The rows below come in pairs that one turn or mirror swaps. Which row does each named row swap with?
fen: [-14.7  10.5  -0.9 -22.0  -1.0 -17.2  -4.3   3.1   4.8  17.6  -6.0  21.0
   7.0  -1.8  -3.5  20.0   2.9   7.7   5.2  12.5  15.2]
loro: [ 10.0   4.6  -8.9 -19.9  -4.2   9.8  -3.0  -4.8  -4.4  17.1  -5.3  19.1
  18.8   5.0 -20.3  13.8  -2.3   6.9  18.9  13.4  -8.7]
Duf: [ -2.6  -8.3 -10.3 -24.6 -15.4   1.2   0.0   6.8   3.0   2.8 -29.2  26.5
   5.7 -11.1 -13.5  29.2   1.6   2.4   8.9  30.8   2.5]
vof: [ -6.5   4.1 -17.6 -20.0  -7.2   3.7  -5.2  -1.1  -4.1   8.6 -14.5  11.1
  11.4  -8.2 -12.9   3.1   5.4  13.9  27.8  24.6 -12.0]
romo: [ 17.0   6.8  -2.7 -38.4  -6.4   4.8   8.2   5.6   6.6   3.5  -5.7  13.8
  14.6 -16.2 -10.4  14.2  13.9  17.5  -4.5  27.0   2.7]
kegog: [ 16.6  11.7   4.2 -28.6   7.5   2.6   4.7  -4.0   2.1   9.0  -6.1  12.3
  14.4 -18.0  -8.1   7.5  10.4  15.2  -3.6  15.1   8.4]
bepe: [ -5.9   3.0  -9.2 -21.2   2.4 -19.8  -9.9  13.5   8.6  13.5 -10.6  22.3
  11.5  -9.2  -9.1  15.2  -2.4   9.2  -4.9  17.0  13.2]
gomo: [ 10.2  -3.5  -2.9 -20.9  -4.7   9.1  11.1  -9.2   8.1  10.8  -0.2  13.9
   4.8 -16.8  -6.8   3.9  13.4  11.0  -2.3  27.6   9.6]
Tuno: [-10.8   7.3 -10.3 -16.9  10.8 -11.8   4.3  -2.8   1.7  -5.2 -18.3  16.3
   9.6 -12.0  -6.8  14.1   6.9  17.3  26.4  15.9  12.8]
buru: [-14.1   1.5 -12.1 -21.4  14.0 -14.0   8.1  -6.6   6.8  -4.8 -22.9  18.8
  13.8 -12.8  -7.9  14.4  14.0   9.4  14.8  18.3   3.6]
Ruve: [ -7.0   3.3 -18.3 -15.7  11.4   2.7   8.5  -4.1   6.3  -7.4 -15.4  14.5
  13.6 -13.4 -15.6  14.9   8.4  23.9  15.6  17.7  20.6]
pere: [ -2.8  -3.6   4.7 -28.4 -14.1  -5.9   8.5 -11.4   3.9   8.4  -4.9  21.7
  -0.5   5.0 -18.6  11.1  -1.4  20.7  -1.1  22.3   8.5]
Bil: [  8.2   7.0 -17.1 -15.9 -12.6  -3.0  -1.9  -2.9 -10.8   3.8  -7.1  18.6
  10.9  -7.8 -26.0   3.4  -3.5  13.3  18.7  24.8  -4.0]
duge: [-10.2  13.7 -12.9 -27.2   6.4 -13.4  -3.8   4.5  16.6  13.2  -8.6  10.2
  14.7  -6.9  -7.9  24.6   6.4  15.0  -0.6  13.1  13.2]
Dov: [-12.0   4.7  -8.1 -19.3  11.1  -4.3   5.7 -13.0   1.0 -11.3 -21.2  12.5
  14.0  -4.8 -10.0  12.9  11.0   4.8  17.2  18.6  14.6]
gof: [ -6.1   0.7 -14.9 -16.0 -10.7  11.6  -0.7   2.0 -15.2  11.1  -5.5  19.3
  11.9  -5.8 -16.6  11.8  -1.7  13.7  21.9  17.1  -7.2]
lan: [ -8.4  14.0  -9.9 -23.4   0.9  -8.8  -3.6  -0.5  21.1  13.7  -8.8  18.5
  12.3  -5.9 -12.8  25.9  -6.1   3.7   2.9  19.5  19.4]
bip: [-12.8   9.2  -7.2 -27.4   1.8  -9.5  -6.4   3.7  10.9  12.1  -6.8  13.0
  21.8  -1.9  -6.9  23.4  -1.4   6.2  -1.8   8.4  16.8]
gasi: [  9.0  -6.2  -6.4 -38.4  -1.5   5.2   0.0  -5.4  -0.5  11.4  -9.0  13.4
  11.0 -17.2  -6.7  20.7   9.9  11.1 -11.1  27.5  -2.7]
Mozu: [ 11.1   3.0  -4.4 -32.6  -4.7   0.4   7.3   4.2   4.1   3.3   0.9  20.8
   2.9 -11.4 -21.1   9.9   9.0  11.9 -14.7  16.7  -0.7]
daned: [  9.8   6.0   2.3 -32.0  -2.9   4.8   7.4   8.6   5.0   6.9  -2.4  15.0
  20.8 -19.2 -11.7  12.7  14.2  11.7  -7.2  29.9  -2.6]
Lozu: [ 15.5   3.8   2.7 -38.5  -3.9   8.3  11.6   8.3   2.6   6.3  -8.3  11.7
  10.9 -13.3 -10.1  16.4  11.4  10.7  -5.1  16.1  -1.5]
Lobu: [-12.5   6.9 -13.0 -22.8   2.9  -8.0 -13.3  11.2  14.7  14.0  -9.1  10.4
  15.5  -1.6  -6.3  23.7   4.7   3.8   2.2  16.3  11.3]
lipa: [-14.4  14.0  -9.6 -19.7  -5.4 -17.1  -0.8  -1.8  12.1  13.8 -11.1  17.8
  15.6  -8.9 -11.4  20.5  -5.2  17.0   1.6  12.1  17.2]
tov: [  3.9   1.6 -15.4 -20.4 -12.2   8.4  -4.0   1.8  -3.0   9.8  -3.1  12.9
  22.6   0.8 -16.7   7.6  -9.4   9.1  23.8  22.5  -3.1]
fus: [ -4.9  -1.7   3.5 -28.3 -20.7  -8.6   8.7  -2.5  11.0   9.0  -4.2  16.3
  17.0   3.7 -19.3  19.1  -4.4   5.9  -3.5  26.3   7.1]
dol: [ -4.9  -2.1   3.9 -34.9  -9.1  -5.5   9.0  -5.0   7.2  -4.3  -0.2  14.2
  14.9  13.1 -13.8  14.7   3.0   7.5   3.0  28.6   7.2]
bapap: [ -6.8   3.4   1.7 -31.6 -12.3  -9.8   9.0  -8.2   2.7  -3.9  -3.5  12.5
  15.3   9.7 -23.9   8.2   3.2  12.6  -0.2  25.6  -2.2]
lilak: [  8.8  -4.5 -14.7 -11.8  -3.1   8.7  -5.8  -1.3   1.4  20.9 -15.1  12.4
  18.6  -3.5 -23.8   4.7   2.7   5.2  15.7  16.9  -0.5]
buf: [-17.3  -6.0 -15.1 -20.4  12.5  -7.5   4.2  -3.8  -2.1  -7.3 -15.3  19.4
   9.5  -7.6 -14.0   5.9   8.8  23.9   9.5  22.2   9.8]
Gug: [ -1.1   7.4  -7.4 -22.0  11.0 -14.1  -1.2   5.8   9.2  16.1  -2.8  15.5
  13.6  -3.4  -3.7  18.8   1.4  -0.4   5.0   7.0  12.5]
dup: [  4.3   4.5 -15.9 -21.3 -11.4  12.8   4.9   5.8  -5.7   4.7  -7.1  15.9
   4.1  -5.1 -24.6  12.4  -2.4  15.5  21.9  11.4  -6.1]
ruf: [-14.9   3.3 -10.9 -18.9  11.3  -4.1  -0.1  -0.6  12.1  -7.9 -22.5  17.0
  15.6 -13.1 -19.8  15.5  16.6  20.6  14.4  24.1   9.3]
pazu: [  0.1  -4.1  -2.0 -20.0 -12.0  -4.7   4.1  -4.2   8.9   5.1  -4.1   7.2
   7.8  14.5 -20.3  15.7   2.5  17.9  -7.1  18.8   9.6]
lifa: [  3.1   9.2   1.4 -34.6 -10.7   0.6  -0.3   1.6   7.3  15.4  -8.4   9.2
  15.1 -18.8  -0.2  11.0   8.5  19.0  -4.5  30.7   3.4]
pala: [-11.7   5.2  -4.1 -20.7   8.8  -4.9   7.6  -3.1   3.0  -8.6 -13.2  17.6
  11.1  -8.3  -7.0   7.9   8.2  19.9  22.1  28.5  20.3]
daz: [  8.4   9.3   1.8 -35.7   0.3  10.2  11.2  -7.3   3.5   8.3  -9.1  21.1
  16.3 -19.8 -11.3  12.5   9.7  12.6  -9.2  26.7   1.7]
tokel: [ -2.3  16.5 -10.9 -24.3   1.5 -14.7  -1.3   4.8  17.5  11.2   1.2  15.4
  14.8  -7.2 -10.4  17.2   8.8   9.9  -0.5   9.0  14.8]
kep: [ -7.8  -1.2 -13.3 -20.7  12.9  -0.7   3.4  -5.7   0.0  -1.0 -21.6  20.9
  13.8 -12.1  -9.0  17.3   9.1  18.5  26.1  11.0  13.9]
kag: [  8.9 -13.8  -8.6 -16.3  -1.8  -2.1   7.3   6.7   7.1   0.3 -26.0  23.7
   1.5  -1.3 -14.8  19.4   8.0   4.6  15.6  30.9   5.1]
kom: [  8.9  -0.9  -7.6 -33.2  -8.0  12.1   9.3   0.7   3.0   1.8  -4.1  11.0
  18.1 -15.8   1.1  14.2  12.9   7.2  -2.1  33.4   3.8]
Bupud: [ -1.1   9.0 -15.7 -12.9  -9.4   8.8  -5.1  -3.7  -7.0   8.9 -11.1  20.0
  11.9  -8.9 -21.8  10.2  -3.4   3.3  17.3  12.3 -10.8]
Bize: [  4.2  -8.7 -12.3 -19.0  -7.9  -3.7  -3.6   6.7   6.8  -0.3 -31.6  19.7
   7.8  -4.3 -24.9  16.9  14.3   1.9   5.5  23.6  -3.9]
tunug: [  3.8   0.2 -17.8 -21.9 -11.1   7.8  -4.3   0.8 -10.4   8.8  -7.4  15.7
   7.9  -2.2 -16.1  12.6  -1.8  12.3  24.6  11.7  -8.9]
vif: [  2.0   7.7 -26.2 -15.0   3.5  12.4  -4.4  -2.4  -1.1  13.0 -10.0  18.6
   3.9 -11.8 -18.6  12.4   2.9  11.7  18.7  11.1  -2.5]
Poma: [ -8.7  -8.6 -15.1 -30.1 -10.1   4.6  -5.4   4.1   2.3   3.8 -27.6  20.1
   5.9  -4.2 -17.0  17.7   6.8  -1.3  16.1  32.8  -3.3]
gif: [ 15.6   6.8  -6.3 -22.6  -8.3  15.0  10.3  -4.2   3.8  -0.4  -6.6  18.7
  11.3 -18.7  -8.0  18.8  16.7  12.2  -2.9  27.5   5.2]
nibek: [ -4.8   4.6   9.2 -33.5 -19.8  -6.5   1.6  -4.6   4.8   0.3  -4.6  10.9
  11.2  -0.3 -17.7   6.2   0.0  13.2  -2.3  30.9   9.5]
Fada: [-12.4   5.8 -14.8 -19.7   9.5  -4.6   9.3  -1.0   6.8 -12.4 -14.8  23.7
  12.1 -13.0 -10.9  12.0   8.6  10.9  23.4  23.9  15.4]
suma: [ -2.4  -7.1 -14.2 -21.3 -16.9   3.8  -2.2   9.7   6.3  -4.9 -23.7  20.3
  12.6  -1.8 -15.8  27.6   1.0   1.5  14.1  30.5   9.7]
Pamip: [  6.7  -6.9 -12.1 -22.9  -2.5   8.1   0.2   2.8 -13.9   5.6 -20.3  25.4
   6.6  -7.0 -26.5  11.3  -2.9  13.0  13.6  10.6  -2.2]
lumez: [ -7.8 -12.6 -11.4 -20.4 -12.1   1.4  11.0  -1.9   1.7  -6.1 -26.0  19.3
  12.9  -3.9 -19.0  19.8   9.3  -0.8  15.2  30.9  -0.2]

Swapped with Poma: nibek
Swapped with Bil: gasi
Swapped with Gug: Ruve
Swapped with lipa: buru
Swapped with kom: tov
Swapped with gof: daned
Swapped with lifa: vof
Swapped with romo: tunug
Swapped with dol: suma
Swapped with duge: Tuno
Swapped with loro: gif
Swapped with pazu: kag

